A single turn carries every row of the set below to another of its rows. Some are shown first; where does it send the rows asked next?
K_741: [106,40,261,-56,-19,-19,68,75,78,154,187,154,-245,-95,-46,33,230,-255,-3,175,25,50,15,-36,-13,62,10,101,59,461,119,-63,-73,-60]
K_265: [-19,226,-109,20,70,256,-105,-146,56,100,107,104,59,217,-150,114,164,304,-36,330,203,-11,60,-27,-139,-109,49,111,-149,120,59,-127,106,29]
K_579: [94,120,14,121,302,-61,-173,252,190,-383,125,-80,-188,-393,-209,165,59,13,28,88,-55,85,-25,-105,100,90,-19,174,97,-37,-12,-95,-27,-3]
K_972: [23,51,3,-8,119,12,-13,-22,219,100,184,194,-291,-68,-154,-54,-568,43,44,-128,-9,33,20,-60,-165,13,-67,-34,68,119,36,-131,136,-74]
K_837: [138,149,18,76,155,-224,-100,265,140,94,73,168,47,-319,-42,15,18,425,-45,-166,103,87,-9,-59,43,-29,-4,219,-283,-97,42,-143,35,57]
K_320: [-10,197,9,60,89,325,-103,-241,69,93,124,108,-14,122,-205,125,177,286,-55,360,172,-27,31,-34,-154,-133,13,85,-104,71,21,-107,21,66]
K_211: [12,68,225,-145,343,-68,-1,-276,83,37,191,62,-8,288,-151,444,35,48,-121,-159,49,119,-84,-107,-78,-23,58,8,70,61,-15,-115,-95,162]
K_196: [52,63,36,-11,165,48,-19,-76,190,134,201,145,-302,-128,-169,-6,-592,24,-13,-133,41,26,59,-11,-166,20,-66,-31,89,95,3,-102,51,-57]
K_828: [129,154,-32,80,320,-64,-152,277,178,-348,122,-134,-140,-391,-168,225,10,9,-10,45,11,118,51,-53,115,121,-15,208,97,-7,-21,-82,-53,-23]
K_119: [106,100,292,-42,7,-14,37,-1,44,185,192,129,-198,-125,-88,15,207,-266,-32,194,68,5,25,-7,-59,-5,74,65,113,428,86,-50,-130,-27]
K_584: [-2,81,163,-121,298,-104,-16,-183,113,46,220,116,-22,361,-120,509,43,44,-126,-182,79,131,-39,-141,-20,-3,15,62,34,108,10,-150,-28,146]
K_246: [26,271,-26,159,250,-166,-256,254,161,-336,93,-44,-40,-270,-224,77,17,-13,20,104,18,-59,6,-109,57,-36,156,171,149,-12,-49,-136,64,49]
K_229: [33,224,48,186,260,-114,-244,199,167,-348,116,-30,-119,-341,-264,99,38,-16,4,121,9,-34,-5,-124,49,-49,106,156,175,-42,-59,-123,4,62]
K_298: [136,105,127,145,135,-153,-113,210,186,92,120,233,-92,-403,-101,74,56,400,-83,-138,94,77,-15,-95,66,-57,-73,233,-257,-130,34,-135,-21,96]
K_32: [21,13,193,-165,336,-72,35,-247,94,-19,150,72,-8,319,-132,384,62,71,-37,-151,-52,153,-172,-122,-74,20,42,-41,26,68,14,-112,-52,133]
K_511: [153,30,241,-120,44,13,111,38,40,135,157,65,-183,-141,-31,8,206,-237,0,167,5,92,7,30,-38,108,28,49,49,437,113,-22,-132,-77]
K_859: [183,141,90,92,214,-141,-92,188,126,135,89,115,10,-450,-71,92,-4,408,-126,-170,137,105,37,-5,42,-27,-17,205,-242,-131,8,-98,-89,87]
K_693: [35,65,-2,1,112,14,-23,-2,217,130,214,191,-330,-75,-140,31,-581,35,-9,-153,48,44,74,-50,-127,33,-97,28,63,126,40,-139,99,-81]
K_558: [-23,51,166,-111,263,-105,-7,-165,143,14,222,154,-54,379,-124,474,66,54,-79,-170,23,143,-94,-181,-17,7,-9,59,14,100,35,-162,6,149]
K_814: [155,170,76,60,220,-180,-102,171,90,97,35,122,104,-389,-89,-43,2,420,-70,-125,91,36,-25,16,-28,-78,88,132,-224,-143,-2,-113,-38,90]
K_614: [134,71,145,-136,20,-82,91,130,14,157,141,60,-104,-45,25,8,170,-236,21,137,48,72,36,42,-19,122,89,93,22,503,122,-55,-56,-103]
K_748: [164,78,204,-123,32,-24,93,94,31,181,187,68,-177,-116,12,91,174,-254,-46,129,96,90,84,43,-1,118,26,119,41,471,109,-31,-129,-78]
K_73: [14,65,209,-138,323,-72,-2,-238,107,51,219,86,-49,288,-127,513,37,39,-142,-186,61,145,-45,-113,-36,13,8,44,48,87,1,-125,-92,161]
K_700: [86,98,-150,-61,130,332,1,-76,81,88,137,19,-37,123,-66,275,154,320,-51,266,173,172,110,10,-56,84,-144,165,-234,145,92,-89,21,-57]
K_821: [48,73,11,-25,154,22,-20,-58,179,131,165,146,-257,-85,-157,-53,-600,30,5,-135,29,20,37,-1,-178,16,-26,-50,90,102,9,-108,72,-68]
K_463: [146,134,187,135,197,-132,-119,106,135,87,79,173,-33,-468,-143,-2,42,406,-102,-105,79,32,-35,-37,-8,-114,4,149,-195,-184,-5,-103,-94,124]
K_505: [26,97,11,14,115,14,-44,-33,209,150,214,188,-298,-85,-148,16,-592,24,-25,-146,85,9,100,-34,-144,-4,-71,24,87,127,12,-132,92,-47]
K_58: [110,209,99,148,156,-212,-164,186,135,126,100,216,18,-379,-105,36,12,383,-120,-137,172,10,44,-45,21,-115,33,217,-212,-125,-4,-146,-14,128]
K_916: [60,95,13,-21,154,36,-13,-37,201,158,207,147,-291,-109,-134,29,-602,23,-38,-162,72,31,95,-11,-141,24,-59,15,84,119,7,-113,52,-62]
K_249: [102,74,-45,-34,158,412,2,-169,94,75,156,33,-112,21,-122,285,183,303,-78,295,148,155,74,10,-71,45,-165,134,-182,97,67,-54,-64,-22]
K_49: [-11,134,32,78,68,340,-87,-197,112,70,177,160,-138,84,-210,209,209,284,-72,360,167,23,43,-91,-97,-110,-104,137,-135,79,62,-116,18,47]
K_583: [80,156,-178,-90,161,293,-7,-98,33,105,84,-28,89,137,-69,193,125,327,-50,276,184,125,100,70,-104,45,-20,116,-212,137,64,-81,23,-36]
K_978: [42,50,1,21,101,380,-18,-192,122,34,142,103,-149,49,-177,193,212,309,-16,340,94,113,-12,-68,-95,-19,-163,96,-177,78,87,-87,11,3]
K_712: [28,45,177,-182,364,-64,22,-252,77,6,163,36,32,296,-126,426,33,65,-89,-178,3,146,-124,-87,-83,17,67,-37,39,67,-3,-105,-82,141]
K_838: [112,182,-97,61,301,-118,-160,348,149,-339,93,-133,-61,-313,-119,193,-10,12,6,39,34,103,65,-38,112,135,40,212,70,27,-19,-108,17,-37]
K_88: [95,153,188,-70,-16,-95,29,95,19,206,172,123,-99,-28,-17,0,181,-261,-35,162,114,-17,68,12,-36,15,143,114,79,480,91,-78,-39,-42]
K_232: [125,128,183,-133,49,-65,70,70,-15,192,141,40,-53,-78,-4,-15,156,-241,-23,137,91,23,58,75,-57,57,149,66,77,471,80,-42,-94,-62]
K_426: [96,258,-116,66,320,-155,-197,301,123,-318,61,-161,27,-298,-152,125,-26,14,16,53,42,41,74,-19,72,86,145,183,103,29,-43,-104,15,-6]
K_283: [177,69,95,66,199,-131,-67,191,144,47,44,140,-22,-422,-84,-13,47,442,-35,-122,11,122,-78,-29,13,-10,-42,146,-262,-156,43,-98,-38,66]
K_350: [52,166,49,175,253,-83,-214,224,210,-357,143,-14,-205,-367,-251,152,60,-19,11,112,-4,22,2,-145,90,14,15,194,145,-43,-30,-112,-10,35]
K_157: [113,135,108,137,123,-208,-143,192,142,59,59,227,1,-351,-115,-63,54,428,-13,-99,41,26,-85,-95,1,-113,34,153,-231,-146,20,-144,37,110]
K_555: [88,104,242,-71,-14,-64,40,43,30,160,142,128,-125,-53,-65,-75,207,-250,21,196,25,-15,-15,-1,-72,9,138,40,81,442,97,-67,-54,-41]
K_580: [34,65,-29,2,106,-12,-21,21,213,124,192,180,-279,-37,-128,-16,-583,40,17,-153,33,34,55,-40,-129,46,-69,2,57,139,40,-133,142,-75]
K_255: [54,293,-63,119,275,-176,-243,284,141,-305,98,-87,7,-276,-181,127,-21,-4,-11,66,89,-22,96,-71,64,10,172,204,143,18,-62,-132,44,34]
K_68: [-14,33,151,-156,298,-112,18,-197,104,-21,151,100,17,386,-122,376,62,80,-12,-158,-37,128,-164,-143,-59,23,46,-18,7,86,26,-144,20,132]
K_134: [-10,25,147,-149,284,-112,13,-164,141,-7,179,124,-32,383,-109,439,62,57,-43,-175,-13,160,-130,-156,-28,37,-4,31,-11,112,32,-145,25,119]
K_83: [28,252,-146,-20,120,267,-78,-116,33,153,115,28,95,171,-102,206,115,295,-94,279,265,40,151,41,-109,-46,27,148,-163,152,38,-109,42,5]
K_388: [56,34,-7,-42,147,33,13,-27,192,107,179,148,-279,-86,-134,-37,-589,44,29,-146,6,50,19,-20,-155,52,-57,-45,57,113,26,-107,93,-88]

K_583 -> K_320
K_388 -> K_821
Now find these:
K_614 -> K_555
K_229 -> K_828
K_558 -> K_134
K_837 -> K_157

A single turn carries every row of the set below to another of its rows. Some are shown first; where does it send the rows asked next?
K_50: [-147,-178,-58,40,7,15,295,-339,-203,-55,-113,160,240,92,-188,114,-8,242,234,40,100,113,-48,193,64,-96,79,36,-157,-105,-70,-215,280,-56,-60,-9,302,-95,-94,15,-25,232,298,-28,-28,-342]
K_181: [138,23,38,-28,-61,280,316,0,-219,-392,58,99,351,175,-272,114,-79,-19,240,-5,119,284,390,-93,-218,23,-352,43,20,-206,29,-103,263,248,43,-144,253,-268,-48,-100,-101,-39,456,-87,61,-1]
K_890: [131,-125,-6,288,-15,-177,132,-11,-234,-77,-171,321,311,-77,-223,148,22,98,108,-224,12,103,156,118,-39,-171,272,105,-317,-150,-50,-201,210,24,-72,-62,265,-76,-165,101,145,10,164,-212,143,-406]
K_782: [1,-287,33,-46,19,-53,97,-121,-413,-56,46,162,472,15,-346,116,-88,35,59,64,33,-30,136,-51,-184,248,66,133,-281,-199,-25,-241,29,57,19,49,70,86,-470,-158,200,-82,233,-68,282,-88]
K_616: [227,28,-215,43,46,78,90,-379,-60,-102,-64,317,449,-30,-196,445,-45,-108,-6,35,161,192,74,-206,-193,24,-98,114,149,19,65,-25,9,156,221,5,191,-145,-438,-68,43,199,252,39,-75,-304]
K_973: [333,-153,116,68,172,92,-17,-110,-220,-496,215,158,66,-41,-65,348,-103,-106,81,-45,322,304,-2,-115,-146,33,-139,75,170,-205,107,-85,37,314,151,13,273,-134,-53,94,86,157,275,-178,53,-199]
K_77: [-68,-41,104,43,70,166,26,-99,-507,-236,104,37,405,87,-185,211,63,61,-180,-223,-232,191,2,-325,-306,-64,-224,118,-135,-97,69,-220,337,226,180,-341,293,-273,-154,-91,7,16,243,-160,238,-183]
K_931: [-12,-145,102,53,-41,87,100,-334,-407,-122,360,223,71,43,-141,303,-157,86,44,-184,15,213,95,122,-335,-92,55,218,26,-232,176,-69,170,167,157,-322,415,-277,-239,189,-44,252,218,-361,235,-146]
K_366: [-90,-86,-278,-9,-60,95,29,-322,-271,-170,-141,14,355,210,-239,351,3,3,78,46,160,134,105,-55,-216,27,-14,38,-65,-178,-233,182,-58,276,245,-263,148,-190,-213,-38,-37,124,208,83,-50,87]
K_507: [-35,2,-33,32,-180,18,122,-408,-53,29,-39,307,460,121,-17,293,-8,-128,6,-126,217,187,263,-179,7,137,-3,-61,159,-308,-85,-81,121,239,149,-117,161,111,-435,-205,280,-20,248,12,75,-73]
K_968: [37,-17,190,11,114,121,157,-60,-234,-123,-75,235,283,14,-63,99,-190,129,99,-26,294,336,22,-178,-70,-202,135,-257,40,110,-9,31,75,299,124,-298,364,12,-181,-69,-22,246,169,77,-28,-322]
K_569: [52,-59,45,404,-35,53,28,-226,-145,-124,-29,-92,278,-32,-190,545,-322,-112,-41,-9,31,121,166,-66,72,-185,-70,15,-70,-101,-202,-16,62,213,177,-196,244,-27,-168,-115,246,-33,123,79,215,-246]
K_842: [-25,-126,106,94,22,120,103,-249,-290,-99,195,322,-4,103,-120,283,-248,26,108,-98,15,151,60,102,-310,-37,111,208,64,-213,159,-41,184,158,308,-365,385,-266,-150,219,-158,163,201,-309,218,-259]
K_608: [-15,-202,-44,113,99,49,178,-297,-224,-357,-253,315,127,-23,-102,340,13,-158,106,97,105,197,326,0,63,173,-98,19,-344,-219,127,129,134,194,21,-31,14,-58,-57,-166,88,73,309,-151,18,5]
K_187: [-60,-188,131,170,127,151,38,76,-241,-142,65,223,394,-96,-81,123,-42,-52,74,-136,22,115,251,-199,-177,174,100,-119,-247,-230,217,-367,-76,53,102,-112,176,289,-315,-49,40,16,259,-145,159,-387]
K_208: [91,65,-27,-59,-132,-44,119,-139,-392,-250,25,311,336,191,-545,329,-232,86,28,94,141,-4,103,67,-278,-17,-136,213,-268,-190,3,-44,145,295,26,24,39,-128,-259,-290,207,-91,261,-165,138,-66]
K_551: [46,55,62,156,-48,-82,183,171,-333,-50,-87,306,145,-41,-232,174,-140,-58,-151,-406,83,185,144,-317,-364,-33,118,68,-305,-100,-107,-134,277,187,91,-98,246,-97,-186,-12,220,-17,156,-408,109,-205]
K_338: [167,71,-2,-29,-69,239,192,3,-221,-375,136,107,403,31,-278,134,-30,-54,75,0,115,332,492,-114,-298,-30,-305,-12,-64,-199,36,-32,236,181,30,-187,291,-213,-157,-59,-29,-85,446,-25,152,119]
K_358: [-164,13,111,-15,61,61,126,8,-434,-153,-187,-17,55,-4,-256,203,-113,102,34,-133,106,67,325,-84,-63,-168,-278,-152,-397,-294,-45,-180,168,22,125,-174,164,116,-116,-93,36,-150,308,-168,379,-165]
K_331: [-71,-46,30,59,-158,-131,176,-385,-207,-215,105,119,372,100,-153,146,-77,8,-4,-343,181,28,256,-34,46,114,-13,23,-208,-318,3,-87,151,211,15,-62,191,107,-211,-132,257,123,340,-294,146,353]
K_695: [-2,-233,25,130,61,44,-116,-474,-209,-188,104,272,190,-20,-284,324,-196,119,18,121,168,115,134,95,30,51,-39,-246,-53,16,96,-165,-272,195,195,-290,220,16,-203,54,5,176,221,-17,178,-64]
K_135: [15,145,93,-118,-2,-24,118,-127,-337,85,156,201,235,-80,-167,239,-116,224,218,-343,233,76,36,-47,-231,-61,70,-224,96,-31,-166,-206,-17,185,132,-133,356,-120,-347,73,-64,264,448,-250,50,-261]
K_868: [72,50,-152,-56,3,-45,-1,-164,-411,-465,-67,116,273,81,-235,496,-87,9,54,-100,-186,-76,297,-186,-254,81,-32,185,-215,-268,33,48,63,51,140,-134,102,65,-235,3,298,-12,198,-346,281,-72]
K_891: [8,67,276,73,85,-101,213,-220,30,33,-8,-1,292,-117,-159,390,-201,109,67,-202,195,-64,-13,41,31,-169,73,-158,-21,-183,-224,-128,-23,220,95,-78,414,-90,-110,-105,141,29,273,-122,28,-254]
K_462: [43,19,172,-81,40,17,189,-49,-210,-334,-6,404,118,-153,-194,72,-209,238,38,-221,126,59,120,-139,-221,-208,102,-71,-107,-125,153,-139,264,-165,10,-65,370,151,-138,-75,6,95,165,-438,269,-102]
K_901: [280,-78,95,57,283,104,-25,-206,-268,-485,95,101,47,4,-33,333,-156,-76,160,30,367,283,-31,-96,-132,25,-204,59,170,-204,-56,-24,178,277,81,-45,278,-194,-118,39,223,152,323,-157,86,-110]
K_678: [-36,-4,136,-61,48,61,76,-84,-550,-279,146,141,397,79,-101,142,140,152,-254,-177,-291,88,-17,-240,-245,-11,-117,50,-207,-82,161,-199,260,260,166,-249,253,-205,-110,7,-101,30,258,-143,172,-131]
K_415: [-94,-7,127,98,35,-51,201,-440,-303,-118,-73,89,149,-165,-41,84,-96,264,-210,-284,23,239,336,-132,30,26,10,-63,-80,-6,-56,-170,292,-8,148,-389,322,63,-269,157,19,237,179,-156,55,-213]

K_616 -> K_208
K_507 -> K_782
Now find these:
K_181 -> K_77
K_695 -> K_608
K_569 -> K_331
K_462 -> K_968
K_901 -> K_338

